Here are some points, one per row:
<  4  -9  -7  32  47 -36  -5 -21  31  18  19  49   2 -14 -12 -58  -9 -45  -1 -14 -66  57  29 -48  29  32 -57  34  25 -14   4 -45  24  33 -37  30   4  23  29 -56  27  30 -34 -48  56   2  14   9>
< -61    9 -102  -17   14   43   33   20   -6  -12  -40  -12   21   87   27  -13  -55    6  -11    4  -72  -38   -4  -22    9    0   63   25   -2   62  -20   12   -7   -4  -39   10   38   -6  -13   13  -40  -33  -24   56   -8  -34   24   27>
< -11  100   52   68  -92   34  -65  -10   54  -70    7   12  -34 -108   33   26   55  -45  -39   92  -20  101  -81  -10    8   82   27  -22   18  -44   41  -22   47  -52   69   85   59  -91  -86  -20   14  -32   27  -40  -12    6  -34   31>
<  32  -26   66  -88  -59    2  -23   16  -31   12   19 -113    5  -26  -64    8   30    3   51  -27   44   38  -69   40   -6   -1  -50   10   19  -18  -16   -2   11  -54  -69   43 -108   -9  -65 -100 -116   27  -15    2  -92  -28   -6  -33>
<  -7   42   33  -50  -69  -16  -25   36  -52   10    2   16   70   58 -107  -19   16  -14  -83   15   40   13   39    6  -17   32  -46  -65   55   -3   47    6    0  -68   54    5   43  -10  -54  -48   21  -35  -17  -13  -41   76   63   -2>
< 29  13  20 -36 -22 -12  -9 -43  35   3  19   8  23 -52  25  18 -23 -27   3 -83 -11  -7  55  21   3 -28  43  36 -29  25 -10   1  51 -15  45  15  29 -82  33 -25  22  -3   7 -28 -31 -26  33 -57>
< -1 -34  48  48  26  70 -40 -66  21  -2   9  10  42  22 -38  16 -78 -15   6  12   8  51 -14 -17 -34  21 -29  55  35 -48 -61  39 -39 -13  18  26 -19  12  37  38  24  52  19   7   0  15 -34  -6>
< -20    7  -22  -54   13  -30  -63   47  -66  -60 -127   21   69  -46  -10  -65   36   43   10   -6  -13  -56  -10   75   13   84  -35  -55  -63   12    6   13   71  -15  -18   29  -67  107  -59   10  -39   37   22   74  -21  -35  -16  -74>
<  32   19    2  -44 -101  -39  -39   81  -76   22   -1   78  -47   16   -6    1  -20   37   55  111   59  -21  -33  -60  -14  -60    9  -61  -37  -21   19 -114   65   78   43   51  -30   65   93   27  -62   43  -75   57   38  -18  -27   41>
<-31   5   1   4   0  15  45 -35 -44  17   0   4  33  15 -13  10 -39  19  52  36 -42 -26   4 -14  35 -67  21 -27  21  34 -19  16   6   5  33 -44 -15  33 -35   8  10 -69  23   8  33 -61  16  26>
<-21  -5 -12  12  31 -49  58  60 -17  38  22  27 -20 -74 -36   2  -1  54 -14  -2 -56  -2 -40  20 -48 -20   5   3  29  50  -8 -23 -40 -57  26 -61 -16 -38   8  39  74 -18  24 -10   2  -3 -11 -43>
< 29 -40  32  36  48 -22  78 -41 -26  -6  19   9  -6 -31  32  -7  -4 -21 -27 -15 -15  60 -19   4  37  61  12  21 -28  13  14  24  58   8  70 -10  17   2  75 -57  30 -19  34 -23  -6  25 100 -27>
<  27   29   54    0  -88 -108 -127   30   39  -48  -38  -16  -43   -3   -2    8   51   27  -26   73   49   34   27  -78  -45   54   -9   73   52  -13  -58   17  -47  -48  -54   -9   58   -2   40  -37   17  -22   58   58   51  -21  105   22>
< -67   -1   57   19  -12 -104   46  -60   16  -44  -16   35  -40  -50    1  -13  -28  -22  -53    5   47   22    3  -24  -12   24   -2  -92  -51    3   69 -111  -89   72  -96  -10   12  -49  -19  -51   14  -33  -13   83  -54   60   15  -40>
< 19  -6 -47 -32 -39  33  -3 -55  49   2  42 -15  63 -34 -13  37   3 -18  51 -21 -12 -11 -10  33  22   5   9  80   0   2  87  13  10  35  55 -20  59  23  19   6  18  -7 -22 -36   8 -38   6 -35>
< 52  -1  15  65  55 -45 -26  -3 -23  42  29  34 -35 -20  37 -67 -46  23 -11  32 -29  -4  20  59   5 -56  37  -5  72  16  27 -30 -42 -16 -55   6 -19  -1   6   2 -26  31  24 -55   9  -4 -29  57>
< 23 -51  36 -11  11  10  -2 -18   1 -24  -4  44  69  30  66 -11 -30 -62  24 -21  19  41  24 -45 -29 -28 -60  38  25  21 -30  43 -35  13   7  70  35 -24  29 -50  63  58  16 -10  26  24 -13   7>
<-33 -55  33   0   7  31  -8 -26  36   8 -20   2  52  71  -5 -46  42  -4   5  18  44  54   0   0 -34  36  36  37  20  12 -42  45 -24  31 -21  26   1  -1  62  -2  93  35 -17 -48   2  35 -66  25>
<  44  -61   56    7   -1   70    9   21   26   24  -46  -23  -44  -30   17 -102  -57   58   -9   47  -54  -28    1   11  -11  -45   37   -5   12    7   -5   15  -57   60   13  -16   20  -36  -58   -1   39   39  -12  -36   75   49  -32   -4>
<-89 -47  -4  77  26 -24 -57 -30  66   8  13  -1 -24 -57 -56  66  12  23  15  20  45  18 -82 -26   2 -35 -56 -42  55  32  -3  67  79   7  32 -63  23 -70 -89  42 -16  77 -22  22 -12  47  34  24>
<-29  28 -39 -23  32  40  22  25 -43 -13 -19 -44 -20  27 -17  28  -1 -39  -5  18 -41  38  23  63 -17 -28  18  -5   0  50  16 -34 -43  51  54 -80 -45 -30 -26   8 -24  20  61 -26  27 -62   7  29>
<-19  52 -13  22 -20 -13  36  24 -35  43  12  22 -41  30  18  76 -20   2  52  10 -33  -5  41  26  20  21  48  10 -14  80 -16  77 -30  45 -16  -7 -21  31 -17  13 -28 -22  -3  33  21  14   8  25>
< -9 -22   3 -28  -5  24  21 -24  67  -1  40 -17  62 -28  13  24  -2 -26   4 -61   9 -10   7  74   9  19 -38  61 -40  10   7  -2   3  35  81 -35  33 -15  55 -13 -22  -8 -25 -16  31 -36  13  11>
<-100   34   32  -27   -6   74   10   29  -14  -68   -5   25  -50   40  -27  -43   89   18   41  -42  -22  -18   -9  -23  112  -40  -31  -72   62  -11   37  -57   -2  -67  -33   61  -14   27   31   98  -72   33   -5    7    4  -18   56  -83>
<  4 -33  -2  27  52  37 -74 -37 -14 -27   7  -1  32  11 -12  59 -25  -3  -3 -59  32  42 -18 -43 -36  10  37   3  14 -34 -82  24 -17  68  24   6  34  29   3  -8  18  48 -16 -85 -15  57 -51 -47>
<-27  14  -4   2 -36  12  14 -25 -10   1  18 -89  21  38  39  59  28 115 -73 -20 -17  12 -28 -52 -70 -26 -22 -65   4 -35  44 -41  57 -86 -34 -13 -65  41  -2  -2  31  46  11 104 -69  73  59  18>
<  91    9 -100    7   36   10    7  -57   58   23    0  -38  -17   63   37    8  -11  -18   27    4   35   -2   10   31   20   37  -30   -3  -41  -37   -4  -13    0   38   11  -14  -53  -57   44   11   -7  -68  -78   -6   11   -3   26  -61>
<-30  56 -22 -12  24 -42  29 -29   8  51  31 -53  15  41  40   0  13 -19  78 -81   4  21   8  15  -6  18 -26  34 -21 -58  13 -21  25  28  42  -7  29 -14   1  37  27 -40 -58  -7  12 -47 -16 -19>
< 25 -18  -8  67  30  51  -3 -16   2 -38  -5  30 -26 -43 -33 -32  30   6 -34 -57 -34 -24 -16 -10 -78 -62  41 -17  13   6 -70  81 -45  47   8  -2 -11 -30  18  -5 -26  42  23  14  35  39 -60  29>
<-10   1  28 -27  12 -36  26 -61 -37  58 -16 -20  16  31  29  31  41 -10 -95   1  -5  -3  50 -11  12  12 -32  37  30 -24   3  11  35  14  51 -41  18 -16  56 -35  21  10  21 -53 -13  37 -13 -90>
< -1 -16   9  45  47  59   1  72   6 -28  -5  -9 -18 -70   2 -45 -11  13 -32  27   0   0  78   3 -81 -44  28  -2  43 -49   1  79 -25  35 -59  14 -18 -33 -20 -38  25  -2 -22  -5   6  -5 -68  25>
< 11   1 -17  -8  -4  -2  51  10 -53  85 -36  42 -44 -16 -30  13 -17 -11 -15 -47 -50 -28   2  43 -70 -14  51   9  31  35 -13 -66  26 -32 -43 -19  11 -55   4 -15  28 -21  73  -4   8 -15  45   2>
<  9   2 -20  -8 -41  -9  22   4  87 -18  39 -56  51 -14  35 -51  -3 -86  47 -27  42 -30  20  19 -11   5 -46  24 -32 -24 -48 -17  66  27 -82 -35  -2  86  29  51  12 -73  15 -24 -31  -5   3 -56>
< 98  10  19 -34  -3  -6  31  -5  18 -22  52  33   4  57  88 -19  21 -39  -4 -41  37  -9  -5  10  45  34 -14  36 -54 -25 -22   8  14  66   9 -65 -11   2  -2  98  20 -19 -39   8 -64 -55  58 -18>
<  52   64    3 -102   50   -3   34   -8  -28  -53  -18  -88   42  -54  -66    5   37    2  -13   49   64  -65  -55    1   66   19    3   -5   78   -2   50   25   59  -19   25   44  -33   17    7   42  -18   22   28   55   39   52    0    1>
<-45  44 -34   5 -11  14  23  17 -25  35 -54 -20 -18  19   9  26 -17 -38  50 -24 -23 -41 -22  47  23 -50  54 -10 -23   5  -8  18 -25 -15 -31 -49  -3  77 -46 -38  18  -5 -52 -10  49 -33  -2   2>
< 15 -46 -20  -1  38 -16 -35 -41 -33  22  56  62  55 -57  47 -53  23 -40 -15  12 -27  52  66 -27  65   8 -11  21   0 -32  11   2 -19 -13 -35 -28   0 -32  18 -38  11  32 -21 -27  41  27 -10  11>
<-51  45 -91  -1  12  82  39   3 -13  15  -4   1  -8  38   6 -37 -19  51   3  -8   4   0  36   5  -1  -9  22  28 -30  79 -47  19  -9  -1 -56   4  65  64 -47  -3 -45 -50  26  60   8 -57 -26  -6>
< 41 -54 -21  33   7 -31  30  15  19  -6  55  65 -44  31  22 -41 -23 -11 -13   8 -52 -34  68  42 -41 -51   7   2  61 -22 -10 -46 -29 -33  15   5 -37  24 -35  -7 -28  36  32 -39  48  13 -43  56>
<  2  45 -62   8  -7  20  64  22 -10  29 -34  34  15  15  -7  64 -18  23  29   0 -58   3  37  -8  32 -27  36 -19   0  18 -43  66 -51   0 -25 -29  -2  66   9  21 -42 -23 -23   5 -10 -36   1  21>
< -26   16   34   26  -11   46  -67  -21   12   30  -39  -39  -52  -46    6  -16    9   12   24  -52   52 -120  -16 -127  -35   74  -53   20  -17   14    4    1  -71  -56   23  -39   -5  -32   27  -25   17   -2    0  -12  -95  -16   10  108>
<-78 -10 -26 -13  33 -22 -15   2 -29 -76   9 -23 -48  29 -62  10  23  26   9 104  38  -7 -20   3 -35 -27 -53  -8 -45 -66 -56  19 -37  -6   4 102  86 -11 -29   2 -26  -5 -22 -33 -71  29  37  60>
<  8  16  39 -20  79 -11   2  60  -5  83  17  14 -30  -5  -7  43 -44  13 -80  26 -43 -10  20  41 -24 -29  37 -22  26 -10   9 -24   0 -10  40 -31   5 -21  12 -49 -13 -24  43  -5  34  -4 -25 -24>
<  3 -10 -30  31 -64 -48  20  62   4 -18  35  -4  53  40 -12  33 -13  46 -39  29  45 -51 -39  24  74  44  18 -72 -57 -19  45 -60  30  23 -19  59 -58 -59 -22  -3 -59  50  69  15   1 -21   0  26>
<  20   14   41  -17    3   -3  -31   55   19    1  -83   83  -26   32  -26   -8   34   20    9  -27   49  -12  -73  -20   15  -37   -5   49 -127  -25   94   36    9  -50   11   64  -95   17  -63   58  -50  -67   25  -19   11   53  -49   49>
<  29 -127    9   11   -3  -34  -14    9  -33  -18   -9  -41 -121  -30   -4  104   58   11    6  -11   46   -6   14  -22   99   20   39  -47  -18   22   12  -62   -2  -52   -4   31   36   51  -14   59   38  -29  -49   93    9  -29  -89   31>
< 71   9 -25   0 -41 -14  28  10  48 -28  63 -38  44  67  37 -28 -36 -38  43  -7 -16  11 -21   5   1  35 -31 -26 -56  24  32  15  42 -35 -35 -62  33  28  57  44  21 -40 -15 -43 -49 -21 -14 -49>
There is one direction along which these points spread out most. Take the direction at right angles to it along which they spread out most. Then take the direction at right angles to both along which they spread out most. Go by this last direction. For each point below, how far along it does it lie, from 0 to 99? 50 is the average, and the first point above lies past it. One standard deviation of the points above along it is 16.
< 19  -6 -47 -32 -39  33  -3 -55  49   2  42 -15  63 -34 -13  37   3 -18  51 -21 -12 -11 -10  33  22   5   9  80   0   2  87  13  10  35  55 -20  59  23  19   6  18  -7 -22 -36   8 -38   6 -35> --> 70
<-45  44 -34   5 -11  14  23  17 -25  35 -54 -20 -18  19   9  26 -17 -38  50 -24 -23 -41 -22  47  23 -50  54 -10 -23   5  -8  18 -25 -15 -31 -49  -3  77 -46 -38  18  -5 -52 -10  49 -33  -2   2> --> 33
< -67   -1   57   19  -12 -104   46  -60   16  -44  -16   35  -40  -50    1  -13  -28  -22  -53    5   47   22    3  -24  -12   24   -2  -92  -51    3   69 -111  -89   72  -96  -10   12  -49  -19  -51   14  -33  -13   83  -54   60   15  -40> --> 54
<-19  52 -13  22 -20 -13  36  24 -35  43  12  22 -41  30  18  76 -20   2  52  10 -33  -5  41  26  20  21  48  10 -14  80 -16  77 -30  45 -16  -7 -21  31 -17  13 -28 -22  -3  33  21  14   8  25> --> 32
< -9 -22   3 -28  -5  24  21 -24  67  -1  40 -17  62 -28  13  24  -2 -26   4 -61   9 -10   7  74   9  19 -38  61 -40  10   7  -2   3  35  81 -35  33 -15  55 -13 -22  -8 -25 -16  31 -36  13  11> --> 70
< 29 -40  32  36  48 -22  78 -41 -26  -6  19   9  -6 -31  32  -7  -4 -21 -27 -15 -15  60 -19   4  37  61  12  21 -28  13  14  24  58   8  70 -10  17   2  75 -57  30 -19  34 -23  -6  25 100 -27> --> 69
< 15 -46 -20  -1  38 -16 -35 -41 -33  22  56  62  55 -57  47 -53  23 -40 -15  12 -27  52  66 -27  65   8 -11  21   0 -32  11   2 -19 -13 -35 -28   0 -32  18 -38  11  32 -21 -27  41  27 -10  11> --> 54
<-29  28 -39 -23  32  40  22  25 -43 -13 -19 -44 -20  27 -17  28  -1 -39  -5  18 -41  38  23  63 -17 -28  18  -5   0  50  16 -34 -43  51  54 -80 -45 -30 -26   8 -24  20  61 -26  27 -62   7  29> --> 32
< -11  100   52   68  -92   34  -65  -10   54  -70    7   12  -34 -108   33   26   55  -45  -39   92  -20  101  -81  -10    8   82   27  -22   18  -44   41  -22   47  -52   69   85   59  -91  -86  -20   14  -32   27  -40  -12    6  -34   31> --> 66
<  4  -9  -7  32  47 -36  -5 -21  31  18  19  49   2 -14 -12 -58  -9 -45  -1 -14 -66  57  29 -48  29  32 -57  34  25 -14   4 -45  24  33 -37  30   4  23  29 -56  27  30 -34 -48  56   2  14   9> --> 55
<  29 -127    9   11   -3  -34  -14    9  -33  -18   -9  -41 -121  -30   -4  104   58   11    6  -11   46   -6   14  -22   99   20   39  -47  -18   22   12  -62   -2  -52   -4   31   36   51  -14   59   38  -29  -49   93    9  -29  -89   31> --> 46
< -1 -16   9  45  47  59   1  72   6 -28  -5  -9 -18 -70   2 -45 -11  13 -32  27   0   0  78   3 -81 -44  28  -2  43 -49   1  79 -25  35 -59  14 -18 -33 -20 -38  25  -2 -22  -5   6  -5 -68  25> --> 26
< 25 -18  -8  67  30  51  -3 -16   2 -38  -5  30 -26 -43 -33 -32  30   6 -34 -57 -34 -24 -16 -10 -78 -62  41 -17  13   6 -70  81 -45  47   8  -2 -11 -30  18  -5 -26  42  23  14  35  39 -60  29> --> 25
<-31   5   1   4   0  15  45 -35 -44  17   0   4  33  15 -13  10 -39  19  52  36 -42 -26   4 -14  35 -67  21 -27  21  34 -19  16   6   5  33 -44 -15  33 -35   8  10 -69  23   8  33 -61  16  26> --> 34
< 41 -54 -21  33   7 -31  30  15  19  -6  55  65 -44  31  22 -41 -23 -11 -13   8 -52 -34  68  42 -41 -51   7   2  61 -22 -10 -46 -29 -33  15   5 -37  24 -35  -7 -28  36  32 -39  48  13 -43  56> --> 25
